(in the rows, 128 means zero)
The rows of Y fall into 3 groups, and each row is roughly a mix of its group's hidden directions.
Y (98 x 16):
[[177 166 114 155 159 175 101 143 137 180 112 128 127  94 135  87]
 [152 108 146 150 117 158  95 106  83 125  77 171 168 115  93  97]
 [110 142 118 137 110 165 173 128 104 137 101 163 100  67  74 148]
 [ 97 151 127 143 141 146 141  99  60 110  83  94 155  82 112 146]
 [189 110 124 108 158 106 107 179 115 155  90 116 129 101 146  79]
 [192 106 109  98 145 139 124 169 180 160 128 161 107 132 153  96]
 [156 144  93 134 163 193 161 118 126 161  97 145 133  74 152 134]
 [ 98 120 124  92 150  88  85 119 106 146 158 124 160 197 110 154]
 [130 164  98 126 156 132 155 119  88 147  84 106 161  63 142 163]
 [186 118  94  86 167 166 132 160 153 154  97 141 117 107 154 100]
 [141 159  78  97 152 177 172 127 153 153 110 151 122  88 123 166]
 [104 147 122 134 131 113 163 147 179 135 190  94  74 141 158 146]
 [144  86 167 122 103  69  84 155 126 103 133 120 128 170 128  83]
 [135  95 108  83 115 129 122 136 118 103 107 129 134 104 223 112]
 [142 118 113 120 114 170 169 139 129 104  89 130  99  59 177 108]
 [ 86 107 148 149 120 106 171 128 156 113 189 106  79 165 133 145]
 [158 131 142 176  99 162 170 134 154 105 104 134  94  67 139  98]
 [ 59 144 143 157  87 138 144  85 123  98 164 133 118 145 101 166]
 [155 108 112  57 137 149 118 168 173 115 122 140  89 157 104 100]
 [107 144 136 177 131 115 157 143 158 168 196 113  76 132 146 136]
 [137 118 124  78 160 173 109 109 150  78 104 104 142 184 101 113]
 [ 99  96 136  81  87  91 119 115  90  75  99 145 158 139 109 152]
 [132 115 132 102 143  75  81 125 139 122 153 104 168 198 157 132]
 [ 78  81 147 113 101  91 156 102 108  80 140 136 137 164 118 166]
 [105 148 114 120 128  99 163 153 174 132 183  92  78 133 165 153]
 [137 117 133 103 150  82  90 128 155 119 159  98 157 205 150 129]
 [ 85  88 138  90 120 136 140  91 117  57 122 119 140 176 121 147]
 [139 125 127 155 109 181 172 136 131 117 101 140  86  57 147 102]
 [145  94 135 118 111 155 119 132 192 122 166 172  98 184 130 103]
 [148 155  98 108 142 105 154 146  98 146  76 118 152  56 131 157]
 [ 79  77 165 157 101 104 162 103 115  97 160 140 112 164 111 147]
 [ 88  78 168 166 100 104 142  99  92 113 146 160 133 159  94 142]
 [121 132 143 129 148  83  86 120 138 143 168 112 158 206  97 142]
 [179 101 122  97 119 109 119 172 190 146 146 167 103 153 137 105]
 [104 129 119  89 153  89  83 123 110 152 156 124 164 194 110 157]
 [126 159 116 155 129  89 155 162 154 180 177 115  91 100 161 147]
 [176 158 105 123 175 177  89 124 122 165  91 130 164 115 121 103]
 [106  84 142  98 119 130 138  87 123  64 112 140 159 179 100 152]
 [130 138 137 169 137 184 183 131 139 120 113 116  74  85  95 111]
 [ 97 129 140 125 158 102  95 116 112 151 167 113 145 202  79 145]
 [ 98 139 141 153 110  98  83 109  79 167 145 162 166 146  85 148]
 [134 136 168 204 126 153 155 122 153 121 144 114  90 131  77 102]
 [170 181  90  96 153 146 113 163 167 149 115  99 118  96 159 114]
 [134 116 103  54 163 102 117 141 160 117 143 102 139 184 154 146]
 [178 110 103  90 168 186 126 149 140 138  88 134 116 111 145  85]
 [161 118 103  48 140 131 125 175 171 123 114 137  99 143 102 115]
 [ 68 139 140 145 133 179 126  75 120  96 154 108 126 173 101 141]
 [119 139 133 167  94  68 136 157 102 181 151 150 115  79 141 142]
 [113 116 130 135 145 194 117  93 169 118 169 136 114 194 136 114]
 [ 99  82 152 105  81  90 139 110 111  69 117 152 142 153  99 151]
 [ 86  84 142  99 111 108 143  92 109  71 126 137 151 175 109 162]
 [123 144 105 119 125 177 183 138 120 131  94 145  92  60  98 141]
 [166 140 117 141 136 157  95 117  89 160  77 161 177  86 125 109]
 [144 150 128 186 136 107 146 159 134 197 159 129  99  87 151 122]
 [193 103 129 112 163 106  97 171 120 151  95 113 139 121 151  76]
 [ 89 121 169 203 110 131 118  81  82 113 140 116 150 135 130 121]
 [ 83 131 135 135  81 135 143 102 169 106 183 160 104 167 118 161]
 [127 132 102 116 111 174 161 137 106 134  91 158 104  47 151 126]
 [154 104 159 207 146 146 135 130  99 172 123 144 118 104 116  84]
 [172 158 106 132 149 147  91 129 101 176  85 151 174  88 127 117]
 [123 177  84 123 138 131 173 119 141 160 129 139 142  82 140 195]
 [108 166  96 141 158 203 166  90 129 149 127 134 127 102 124 163]
 [ 79 102 148 119 108  97 159 128 150  88 176 107  87 173 122 148]
 [112 148 129 158 116 169 170 125 109 144 110 154  96  76  63 140]
 [133  88 150 119 104 148 106 138 171 108 160 158  87 186 114  86]
 [139 135 160 163 141  86  87 119 153 133 166 102 154 198 110 119]
 [112 157 110 115 132 107 156 161 174 134 176  85  76 124 169 142]
 [ 83 121 166 147  90  81 111 117  73  82 117  98 140 128 104 126]
 [153 108 131 101 122 144  95 110  91 100  61 156 182 123  98 114]
 [110 148 136 147 140  92 118 131  55 128  96  73 154  84 141 129]
 [171 119  97  52 146 137 126 178 169 134 111 139  99 128 127 109]
 [133  94 143 121 109 152 112 136 183 119 171 161  88 186 121  95]
 [139  94 111  81 117 124 129 137 129  91 106 119 134 112 220 114]
 [115 132 106 118 110 173 172 133 102 132  91 160 101  53 116 139]
 [151 121 140 171 127 155 100 111  75 159  89 169 165  96 111 101]
 [120 124 137 174 101 175 150 124  93 131 104 149 100  57 144 100]
 [108 138 142 192 137 127 153 128 152 173 196 124  86 142 133 133]
 [115 156 151 188 108 127 128 114 110 156 135 159 131 117  46 142]
 [147 121 149 138 140  82  82 124 155 120 158  96 159 194 161 111]
 [ 81 131 134 157 120 190 138  71 145 108 167 142 121 168 122 145]
 [142 116 139 116 135  74  80 125 147 118 154 105 168 194 163 123]
 [147 115 138  95  89  47 118 189 129 125 120 132 108 110 118 117]
 [131 123 126 156 105 176 152 131 104 127  98 145 100  52 166  99]
 [136 109 140 148 135 148  95  96  68 144  89 168 182 128  92 117]
 [163 115 138 141 132 154  89 118  82 139  72 160 170 109  95  93]
 [ 77 136 136 142 141 186 129  68 123  94 143 114 138 174 100 144]
 [ 61 135 145 147 100 156 132  82 129  91 167 127 115 168 103 152]
 [113 141 114 134 125 183 177 132 108 141 103 151  88  65  91 135]
 [155  99 141 115 111 148 105 110  96  91  61 161 170 118  98 103]
 [187 122  94 101 167 172 135 155 165 167 114 151 114 114 154 105]
 [170 149  97  70 149 152  95 141 123 116  67 115 159 103 136 109]
 [129 144 133 126 112  26 117 154 111 137 133 100 155 116 146 154]
 [127 150 157 198 132 159 159 121 138 135 134 120  94 116  58 116]
 [127 115  93  57 121  97  95 134 110 134 118 147 168 132 186 149]
 [105 132 159 169 149 118 107 114 125 147 171 113 124 191  65 126]
 [ 91 149 117 111  70  94 166 122 138 104 135 156 125 103 105 192]
 [ 97 104 124  64  96  94 136 117 122  61 112 127 146 149 127 163]
 [ 81 102 153 138 107  95 164 129 150 100 182 113  84 169 122 148]]
Here is one row of each group, with its name. Which group are the others in?
[ 94 146 153 162 118  62 114 115  73 119 129  83 162 122 123 149] | <93>
[173 162  95  93 142 141  90 136 113 148  73 139 175  90 134 122] | <70>
[149 133 174 208 119 109  94 117 147 131 157 111 141 158 133  89] | <123>

[141 103 108  78 129 110 102 135 128 110 120 117 151 134 222 116] | <123>
[127 119 130 161 102 176 151 128 103 125 102 146  99  55 163  96] | <123>
[149 116 100  73 149 153 169 149 166  93 105 100 100 110 174 123] | <123>
[112 147 100  48 128 128 123 129 166  76 129  96 127 160 140 152] | <70>
[106 143 101  49 119 112 129 133 162  76 132  98 125 153 144 160] | <70>
[130 122 120 124 174 224 128  96 114 114  96 120 130 134 115 102] | <93>
[144 119 114  77 169 103 110 138 164 113 144  82 142 185 168 129] | <123>
[ 73 143 127 137 140 195 136  70 126  98 147 114 130 162 110 149] | <93>
[158 120 110 100 150 159 169 149 176  95 111  95  92 108 175 108] | <123>
